In the rows, 128 means zero.
One turn moves each row of this set onto another row. After a few examples, where does it send each row asked below?
Nido: [137 101 137 124  85 140 113 117 143 131 112 128]
Tez: [138 155 128 160 157 147 134  97 146 130 131 126]
Debu: [113 125 149 122 121 130 101 114 127 131 171 145]
lali: [ 99 118 140 152 122 131 118 117 142 127 174 125]
Firi: [ 71 125 146 139 142 123 123 131 129 128  92 123]
tel: [115 116 135 138 101 130 120 128 139 113 166 153]
pariz: [130 131 123 159 156 124 163 137 122 129  88 118]
Gad: [112 157 131 106 144 111 113 121 124 134 158 132]
rak: [117  84 117 159 133 140 113 140 137 126 105 159]
Vike: [164 121 123 112 138 131 125 166 133 126 102 137]
dunip: [133 134 144 125 163 161 137 125 101 149 106 114]
soru: [130 101 111 181 130 124 109 113 134 144 130 130]
Tiv: [149 115 179 114 115 127 114 126 130 129 112 117]
koli: [136 128 139 113 165 144 131 132 112 135  88 103]
fazi: [124 161 125 141 147 142  98 137  95 109 112 139]
Gusu: [146 127 139 126 142 130 122  72 131 128 137 131]
niran: [144 128 116 122 140 125 128 159 129 133  77 141]
tovi: [106 123 138 118  93 113 139 145 112 110 139 143]
Tinak: [119 115 128 157 153 120 170 142 142 140  99 132]
sogo: [130 137 138 128 138 102 132 144 146  80 113 118]
zelom: [ 86 116 107 149 137 133 123 141 122 119 156 111]

fazi goes to sogo
rak goes to Tez
Gad goes to tovi
Where do these go?
Debu goes to tel
pariz goes to koli
dunip goes to Vike
Gusu goes to Nido

One turn moves each row of this set onto another row. After a few examples, where does it send each row asked below?
gov: [114 118 131 129 166 141 109 162 142 148 116 106 148 122 146 121 141 122
 126 105  89 119  86 110 121 115 125 136 138 138 110 133 140 117 128 137
 109 119 164 149 157 121 129 143 121 135 133  78]
zefo: [143 136 119 130 107 134 142 128 125 120 144 128 109 169 128 125  76 150
  96 150 120 130 124 163 127 129 126  90 135 142 141 119 140 130 125 114
 130 108 110 113  95 144 116 144 172  99 112 151]
Peda: [142 140 139 109 118 120 148 126 133  91 155 135 120 163 116 142  84 144
 119 150 116 138 130 140 143 129 120  95 104 137 149 151 130 131 115 126
 110 120  81 117 103 122  95 138 162 108 112 145]
lud: [144 122 141 153  90 107 131  89 107 144 134 123 125 116 120 129 134 121
 147 147 163 141 146 133 103 140 112 109 122 121 125  94 150 140 102 120
 146 133 125 107  90 148 139 109 132 134 126 165]
taka: [125 104 126 135 172 136 105 158 140 144 115 115 138 131 170 114 130 120
 126 110  87 123  88 128 120 127 135 127 124 141 117 138 139 120 131 129
 116 127 168 143 148 121 127 149 123 132 122  65]
Legus: [127 106 128 128 177 133 118 139 137 137 109 108 131 125 137 110 133 106
 125 109  86 117  98 106 129 113 128 143 134 135 111 145 120 114 123 130
 101 132 163 137 165 115 119 153 125 133 126  76]
pav: [126 153 136 123  88 131 142 119 112 117 136 134 108 128 120 119 102 129
 137 158 155 121 145 136 134 159 158 131 142 118 109 124  97 141 148 108
 154 139  97 132 137 139 141 128 150 116 139 172]
puvib: [138 120 144 123  80 119 121  98 118 126 133 115 115 131 125 126 112 138
 130 153 164 138 135 154 124 153 113 104 128 125 110 100 164 152 119 107
 144 152 122 118 102 156 141 112 138 120 133 162]
Fenal: [138 128 156 138 101 101 132  92 108 126 147 135 129 116 122 136 143 130
 171 151 157 152 147 124 124 141 106 108 100 128 137 119 143 146  89 128
 130 148 100 107 105 127 124 110 134 150 125 157]
git: [133 100 128 132 177 129 112 145 139 135 112 116 132 131 162 111 127 109
 129 112  86 123  96 122 126 126 135 132 117 137 118 150 127 117 126 128
 110 135 164 137 152 114 119 153 123 132 118  63]
Vur: [116 169 143 146  96 123 145 133 106 134 152 147 133 111 126 135 138 131
 172 151 151 134 145 115 119 146 150 129 126 122 131 120  97 136 128 132
 155 115  86 131 127 124 139 116 142 143 138 172]
giru: [124 158 127 154  90 131 143 123 100 144 138 140 115 119 128 117 123 127
 149 154 155 125 145 132 115 147 158 129 147 123 122 107  96 135 137 117
 165 117 106 125 127 139 149 129 150 132 136 175]
lazo: [128 105 129 136 170 132 108 160 144 143 115 110 151 123 161 124 133 110
 127 105  90 120  92 116 110 125 133 131 120 131 114 138 139 114 133 136
 117 118 166 147 138 124 126 139 114 128 123  67]
Gifem: [142 145 116 163 111 125 147 136 116 145 149 133 134 149 126 138 106 139
 115 140 121 135 128 141  97 114 121  95 131 137 155 103 139 117 111 134
 139  78 111 110  74 142 121 130 160 116 110 157]
sos: [118 112 127 132 172 140 110 150 134 148 114 112 130 128 150 109 137 123
 128 110  86 122  88 116 129 114 129 136 140 145 114 136 129 120 122 131
 107 129 166 140 167 116 126 155 130 139 129  76]
Tuzo: [135 101 130 132 176 125 115 146 142 134 112 112 145 124 154 121 131 100
 131 105  89 120  99 110 117 124 133 137 114 127 115 148 128 111 128 135
 109 126 164 142 142 118 117 143 114 128 118  66]
pufib: [131 125 159 108  91 112 122 100 121 107 146 128 118 131 126 133 121 146
 153 157 158 149 137 145 144 154 108 101 107 133 122 125 157 159 105 114
 129 166  98 118 117 133 126 114 138 136 133 153]
mipa: [142 150 136 142 123 113 153 133 125 116 161 141 146 143 115 155 113 134
 138 140 117 144 135 117 115 115 115 100 100 133 163 136 128 118 101 146
 118  90  84 113  83 121 100 123 152 124 109 149]
guga: [118 164 150 114  93 124 142 131 118 106 149 139 127 120 118 137 117 131
 159 155 152 129 144 118 139 156 151 130 121 117 118 138  98 143 141 123
 144 136  77 139 137 124 131 118 141 128 141 167]
Veb: [124 112 132 125 171 133 115 150 144 137 112 102 148 119 134 124 136 106
 124 104  89 115  95  98 121 115 126 144 132 128 106 141 129 112 129 137
 104 122 162 147 154 121 121 142 115 129 130  78]

Vur goes to giru
git goes to Tuzo
Where do these go?
puvib goes to pufib
Peda goes to mipa
Veb goes to gov

One turn moves each row of this set onto another row. After a few examples, where does it send each row asked below?
sir: [139 117 112 173 159 129 128 131 121 114  97 119 114 162 150]
pelud: [141 105 134 108 123 125 117 147 115 104 129 138 161 113 156]
gizu: [ 94 137  97 149 116 159  95 131 139 105  82 144 110 113 149]
rov: [184 149 117 154 126 122 105 123 121  95 136 113 116 116 135]
kasak: [ 87 132 101 155 119 153 103 130 136 101  82 154 120 124 148]
Laga: [137 141 116 103 107 125 139 107 108  96 145 143  88 159 134]
deteg: [113 107 154 134 107 119 145 151 108 102 126 127 144 140 143]
Tibi: [123 122 102 125  87 123 117 163 112 122 127 158 134 138 140]
peba: [173 157 101 148 131 125 110 121 118  86 138 116 124 114 127]
tuful: [ 89 129 145 111 125 150 144  98 140  97 117 129 115 111 152]
dobik: [185 153 117 138 136 121 113 114 125  99 137 117 127 126 140]
neruv: [131 115 118 170 158 149 127 135 113 119  95 109 116 157 139]
Viguk: [ 98 129  80 152 121 151 104 124 133 101  86 147 108 111 139]
ror: [134 108 124 174 165 137 125 133 118 113  96 117 129 149 137]
kurab: [129 153 112 112 116 119 142 110 115  89 129 145  73 154 120]
Saru: [104 127 146 104 130 159 141 102 137  90 126 138 108 101 148]
raf: [ 95 132 143 109 119 152 135 108 141  87 133 137 114  98 150]
fil: [100 131 139 106 137 148 134  99 134  79 116 126 117  97 140]
lipan: [183 144 109 148 128 113  96 121 117 101 133 120 122 127 133]
pir: [135 156 108 104 102 123 136 105 123 105 134 151  84 149 132]
Ros: [127 117 114 163 171 132 129 135 115 105 103 101 114 152 138]
Gop: [100 133  93 166 115 153 105 120 144 105  85 145 123 110 153]
nuvu: [129  91 126 127 114 109 132 150 106 102 106 166 121 154 152]
pive: [141 149 115 106 105 130 134 106 110  91 131 147  81 159 134]
ponoz: [139 116 125 146  83 120 115 142 112  87 114 159 152 110 148]

fil goes to Viguk
neruv goes to rov
Where do these go?
Tibi goes to deteg
ror goes to lipan
dobik goes to pir

One turn moves each row of this set onto another row. After a few examples, where does it send each row asked below?
Pidi: [128 100 147 154 125 127 115 158 122  89 104 131 159 113 125 166 127 119
 125 119]
kerus: [147 140 120 131 145 118 139 130 118 149 133 140 141 153  85 163 119 126
 160 124]
rok: [113 116 102 166 104 116 139 111 145 137 127 143 146 135 164 137 140 153
  81 130]
bep: [149  95 118 109 135 129 152 117  96 108 120 161 139 140 153 159 152 119
 122 127]
Vumi: [115 144 102 167  97 132 119 129 154 130 124 140 170 158 141 126 132 128
 137 149]
sud: [ 97 138 145 114 122  94 127 102 143 146  99 158 154 127 124 146 127 142
 119 101]
varig: [ 99 124 123 170 140 116 150 140 156 108 111 147 150 127 153 109 134 129
 112 168]
garis: [156 131 125 133 101 138 109 125 121 138 124 161 120 115  93 121 128 138
  96 150]
Saku: [149 105 137 101 130 113 129 111 124 122 111 112 137 152 115  84 117 135
 131 116]
magat: [125  99 150 144 119 123 159 107 119 127 132 116 166 146 112 104 117 157
 137 149]
Tikof: [124 118 114 124 127  53 136  91 147 112 111 120 146 129 138 146 119 122
 113 130]
Luf: [135  99 118 151 111  92 124 157 137 120 154 132 105 132 141 161 120 114
 147 149]
boli: [140 118 125 124 176  99 162 128 141 134 128 124 112 127  89 135 123 123
 132 153]
Toged: [104 133 133 140 119 136 108 117 149 117  87 122 138  96 111 124 121 149
  90 139]
busi: [137 123 122 120 130  95 139 130 100 170 114  86 131 129 102 133 133 125
 128 133]
pako: [141 109 128 103 123 150 133 123 167 123 115  99 140 126 156 147 146 124
 124 142]
von: [122 108  99 175 146 131 135  92 175 133 128 159 138 136 134 157 128 121
 126 129]
faz: [ 91 118 106 143 137 112 129 113 123 108 105 141  99 138  87 110 116 132
 127 116]
balab: [101 111 127 128 126 129 165 134 120 129  74 165 101 119 114 140 137 135
 136 121]
lator: [156 126 129 168 120 117 106 127 119 131 104 138 145  88 124 167 110 107
 116 135]
zutop: [131 129 103 150 141 127 129 125 175 135 116  89 138 161 131 123 126 128
 139 158]
Borig: [131 113 121 132 128 119 118 151  74 138 122 160 154 116 107 138 108 130
 102 141]
pefil: [142 117 126 157 113  97 140 111 126  98 117 127 106 159 133 161 150 136
 160 147]
kore: [105 109 111 181 103 117 128 108 141 127 114 140 143 132 140 130 142 156
  83 125]
robef: [105 135 136 168 159 126 138 173 128 128 117 148 159 140 134 147 109 138
 131 132]
tev: [151 111 103 113 134 135 138  86 113 141 107 105 135 136 119 111 138 131
 113 167]
muv: [130 120 134 125 144  93 149 141  84 169 108 106 137 122 109 140 135 126
 124 128]
puno: [144 109  71 123  93  96 142 131 130 123 115 129 105 144 135 157 120 107
 140 138]
kapa: [114 111 157 149 128 144 147 115 139 135 108 139 102 137 131 144 154 143
 165 137]
Zoga: [137 104 116 172 109 133 149 132 147 107  78 111 131 152 116 136 141 137
 151 153]
zirog: [109 118 106 130 143  98 131 107 109 143  94 135 126 128 103 119 134  84
 154 136]
nabi: [130  89 119 104 105 128 107 127 132  99 120 136 111 132  91 122 142 125
 108 127]
vedi: [125 132  77 119 143 109 148 110 114 142 135 157 121 155 157 148 117 113
 133 121]
ger: [109 155 111  98 124 100 157 134  98 130 128 133 120 124 123 125 110 115
 144 139]
Zame: [127  77 127 139 128 108 133 136 132 168 152 143 173 137 130 120 113 119
 122 146]
moza: [153 145 139 130 121 143 141 100 144 137 103 112 122  88 138 140 125 136
 114 150]
Favi: [112 137 115 162 119 126 150 120 162  99 148 149 128 126 123 149 101 157
 116 128]
Luvon: [110 113 142 123 128 112 122 156 156 147 128 169  94 128 134 148 150 130
 131 137]
nozos: [144 131  97 146 130 114 124 107 122 129 108 129 170 121 173 170 121 120
 105 143]
fub: [116 112 148 143 122 116 107 126 147 109 100 142 163 130 139 110 106 139
 116  91]
naz: [143 110 122 127 133 106 129 105 158 113 115 121 164 139 182 118 113 129
 116 113]
Zaf: [149  95 134 113 150  99 129 138 100 134 119 153 162 145 140 113 110 117
 127 106]
Fimu: [127 114 114 135 118 130 148 187 150 147 117 155 136 129 153 153 123 128
 124 151]
Pevus: [179 115 115 149 138 122 147  97 101 125 113 157 133 123 138 140 142 124
 106 165]

sud goes to magat
robef goes to faz
Where do these go?
rok goes to muv
Zoga goes to puno
kapa goes to pefil
Vumi goes to ger
Borig goes to Toged
Zaf goes to fub
boli goes to von
garis goes to moza
bep goes to Pidi

One turn moves each row of this set onto another row. After a few examples, where does it send each row asked below?
nube: [152 114 163 123 103  99 110 124 121 151 129 111 119 103 136 128 124 127
 135 127 114 125 107  93  84  98 136 139 127 116 137 134 158 120 123]
nupot: [150 122 121  85 116 167 124 127  96 129 122 144 128 104 151 120 127 152
 162 158 142 143 134 124 148 160 174 114  86 128  91 116 172 122 144]
Dese: [136 115 114  98 142 183 141 117 118 136 145 132 120 128 152 121 139 137
 129 159 154 135 148 134 139 141 179 111 102 121  83  85 157 169 140]
molo: [155 124 154 117 104  99 118 139  95 129 124 112 126 104 126 123 134 109
 147 153 138 137 112 124  74 108 135 124 149  99 142 139 153 127 120]
Lin: [136 103 119 103 142 179 118 107 127 133 148 134 119 127 146 126 148 113
 144 172 151 140 122 132 136 164 168 123 101 139  88  90 145 168 133]
maf: [156 112 115  96 139 192 143 145 131 135 143 112 119 116 155 123 155 126
 141 150 129 157 149 126 149 138 166 106  98 129  90 108 141 142 140]
niso: [ 95 129 126 139 129 141 108  95 160 133 111 164 126 153  94 128 143 128
 104 137 158 143 135 118 112  97 120 124 145 140 105 126 131 160 118]
puti: [145 134 135 143 112 117  90 143 106 131 136 126 117 101 129 138 120 118
 123 158  97 136 133 127 139 118 133 138 135 152 149 135 126  88 146]
nalet: [132 160 138 129 122 108 104 138 116 101 116 136 126 130 101 142 126 133
 140 138 150 135 152 128  86  90 129 116 149 111 141 141 141  94 148]
bize: [128 134 157 138 121 132 109 143 147 111 110 133 114 129 115 128 140 130
 114 118 128 132 156 119  87  67 125 114 138 120 125 142 120 102 128]
Beto: [157 114 134 102 125 178 133 125 138 150 144 120 118 109 161 133 143 138
 146 134 138 149 137  99 148 138 185 107  77 125  87 110 148 135 144]
lutil: [100 134 116 156 137 131  94 101 164 141 101 163 129 141  96 136 151 149
  99 148 159 126 137 121 112 121 151 143 138 138 111 132 110 134 131]
Vud: [138 119 116  95 129 168 116 110 117 149 151 148 127 122 150 113 125 160
 135 165 151 138 143 130 143 158 188 114  88 132  84 100 159 154 145]
Vanem: [141 103 112 105 140 168 129  97 125 154 141 133 126 124 147 114 147 141
 125 178 140 125 126 121 148 172 182 131 101 146  94 106 158 145 134]
sapot: [137 109 133 104 132 171 134  99 131 150 144 139 118 128 151 117 127 148
 129 159 150 137 135 121 138 161 196 109  91 132  74 109 162 147 144]
tife: [142 127 146 149 114 135 109 156 118 128 132 117 107 101 138 133 149  96
 109 158 106 150 135 139 126  94 135 125 142 130 138 131 103 110 127]
Ras: [113 127 133 134 121 124 102  91 152 143 121 166 145 147  83 112 120 164
 114 123 168 139 144 105  99 113 142 116 138 137 104 145 152 150 124]
Mimez: [151 127 171 134 104 116 116 148 137 162 136 112 112 102 144 120 126 142
 110 129 113 148 127 113  88  81 154 119 117 107 114 144 133 115 123]
nagi: [147 120 118  78 130 167 148 132 103 128 122 124 120 113 149 125 142 137
 164 161 149 156 121 133 127 150 163 117 102 107  84 110 182 139 139]
Feri: [112 139 112 130 131 125 107  92 141 122 120 159 144 159  78 129 133 125
 123 150 175 138 143 118 108 125 124 114 159 143 123 135 143 153 133]
Zinel: [124 143 140 151 120 114  81 129 134 120 112 145 118 113 104 136 144 138
 119 144 122 135 134 121 114  99 132 143 138 141 144 150 119  75 136]
Didab: [144 133 148 133 116  98  95 120 140 135 118 128 133 118 105 127 146 144
 131 126 138 120 131  92  78  91 135 136 138 120 151 149 140 102 125]
baze: [108 129 130 140 136 140 112 116 158 126  96 157 136 151  96 125 132 155
 105 126 171 124 152 124  81 105 146 120 137 118  91 131 128 152 124]
paf: [151 106 122  95 128 160 138 113 135 165 142 113 116 102 156 126 166 143
 152 148 139 155 111 102 137 144 182 131  92 114  99 113 162 141 136]
nopot: [120 136 140 149 113 132  99 143 141 123 115 148 118 120 117 125 154 115
 116 145 124 158 135 122 107  75 114 127 158 139 146 142 121 111 119]
Pafa: [100 148 119 153 129 131 102  97 151 139 125 171 135 146  84 133 122 155
 100 140 163 149 149 118 135 115 147 118 141 149 107 138 136 130 141]
Zek: [137 109 116  96 137 172 136 102 114 138 133 136 126 128 150 121 151 118
 135 178 156 122 122 122 138 156 169 121 104 131  95  89 163 169 125]
pesi: [146 115 125  79 120 159 139 110 119 141 121 123 115 114 161 135 158 117
 167 160 147 139 107 105 129 146 164 123  92 111 101 102 169 147 135]
davep: [153 107 112  89 124 183 118 128 122 128 132 131 119 114 157 125 159 112
 157 166 125 141 139 123 157 156 157 117  96 148 106 108 133 137 139]
lozug: [154 151 140 130 105 106 104 154  92 132 135 128 128 103 123 124 107 139
 127 169 120 149 144 144 116 125 151 114 137 127 135 155 140  82 147]
miz: [150 139 144 110 102 104 118 141  83 112 127 125 120 117 127 131  99 121
 149 146 128 133 146 133  95 110 133 112 148 111 140 136 161 107 153]
Pep: [134 105 123  97 142 179 138 112 116 124 141 134 116 131 143 120 129 132
 142 160 156 141 137 144 128 163 180 111 107 125  74  98 162 158 145]
sib: [120 128 113 136 132 115  95  96 150 138 105 157 150 146  85 122 144 154
 120 146 174 114 139 112  86 137 150 135 146 131 123 141 131 143 128]
libi: [137 135 160 142 108 118 102 139 152 142 129 140 130 121 113 114 128 151
 121 117 135 159 140 102  81  75 138 114 142 126 129 158 143 109 125]
sopag: [127 162 139 149 111 112 104 142 123 127 121 153 132 120 107 127 119 148
 118 148 138 160 145 122 112  94 139 115 154 133 141 159 149  81 142]
lasu: [136 140 142 134 113 105 110 127 129 122 119 135 133 127 104 128 143 112
 142 145 152 151 124 108  79  96 122 120 169 122 156 152 152 113 127]
pizud: [136 124 162 135 110 136 119 150 132 130 134 116  94 114 148 135 121 114
 113 120 100 143 148 124 111  71 136 114 128 120 119 125 121 116 141]
metud: [137 106 114  99 140 162 112  98 130 158 150 135 122 120 147 118 145 148
 140 168 145 137 115 123 132 165 179 140  92 133  90  98 159 160 136]
kuzen: [112 152 110 146 144 133 107 118 144 117 109 158 143 154  86 141 127 147
 112 147 179 129 162 134 103 126 152 115 147 127 107 131 123 134 147]
meto: [152 105 106  92 124 170 123 125 107 140 131 133 126 100 146 108 156 146
 151 169 126 150 130 131 159 169 170 129 103 142 105 124 154 121 138]

niso goes to kuzen
miz goes to Mimez
maf goes to nupot
Where do these go?
Didab goes to nopot
sapot goes to Vanem

One turn moves each row of this set onto another row. After a few examples, where does it send each row asked below?
Nufa: [106 133 140 122 119 139 131 102  83  84 110 153 139 147 135 127  93]
gasa: [104 109 137  90 133 167 110  68 130 136 150 141 122 114 121 113  88]
zor: [ 98 129 124 139 133 116 118  88 180 142 132  93 149 120  99 145 106]
bila: [ 95 128 130 153 110 117 114  93 106  88 135 124 183 142 139 136  96]
fetav: [117 109 144  96 131 163 112  71 126 140 142 139 112 107 125 110  94]
ponu: [117 130 139 127 109 136 129  97  83  81 108 148 135 142 133 133  95]
lopi: [ 97 130 129 135 145 116 120  95 179 150 129  96 147 120 100 137 108]
rupi: [119 106 136 101 108 162 107  57 128 125 148 133 118 107 116 124  87]
kalir: [109 154 111 108 148 138 114  81 152 154  86 110 135 140 113 135 134]
pobo: [105 109 130  96 117 167 107  59 130 130 153 139 127 114 117 123  83]
nuzip: [132 125 153 160 117 108 123 108  99  99 111 118 145 116 147 118 120]
novi: [117 126 133 144 130 111 120  89 178 145 125  90 132 110 100 143 116]
vupu: [120 131 144 126 117 135 131 103  81  84 102 151 131 141 134 129  98]
valuv: [ 85 131 139 144 143 121 118 112 105 106 130 131 177 143 144 118 101]
Dav: [127 108 144 102 115 160 112  62 127 131 140 130 106 101 122 116  97]
Pugav: [127 148 113 115 131 133 112  74 151 148  81 104 122 127 112 137 141]
Beb: [107 131 139 124 112 137 128 100  82  80 110 150 143 147 129 133  92]
gotek: [113 134 144 123 123 138 132 107  82  89 104 151 135 145 134 126  94]
zep: [126 151 107 117 109 132 111  62 155 136  88 103 132 131 106 151 135]
san: [108 129 152 149 147 116 124 117  97 111 116 128 155 129 152 108 118]
kibon: [100 155 100 105 134 140 108  70 155 147  97 109 148 148 108 146 124]
zade: [122 123 141 161  96 110 117  90 104  84 126 118 161 126 139 135 110]
gud: [111 131 133 141 143 113 121  98 176 152 121  95 137 112 104 135 114]
Sabob: [109 151  97 112 114 134 105  59 155 137  98 106 145 141 103 155 126]
bofab: [109 126 125 144 120 112 116  85 180 141 129  90 145 116  98 147 110]

zor goes to bofab
vupu goes to gotek
Where do these go?
kibon goes to Sabob
san goes to valuv
fetav goes to gasa

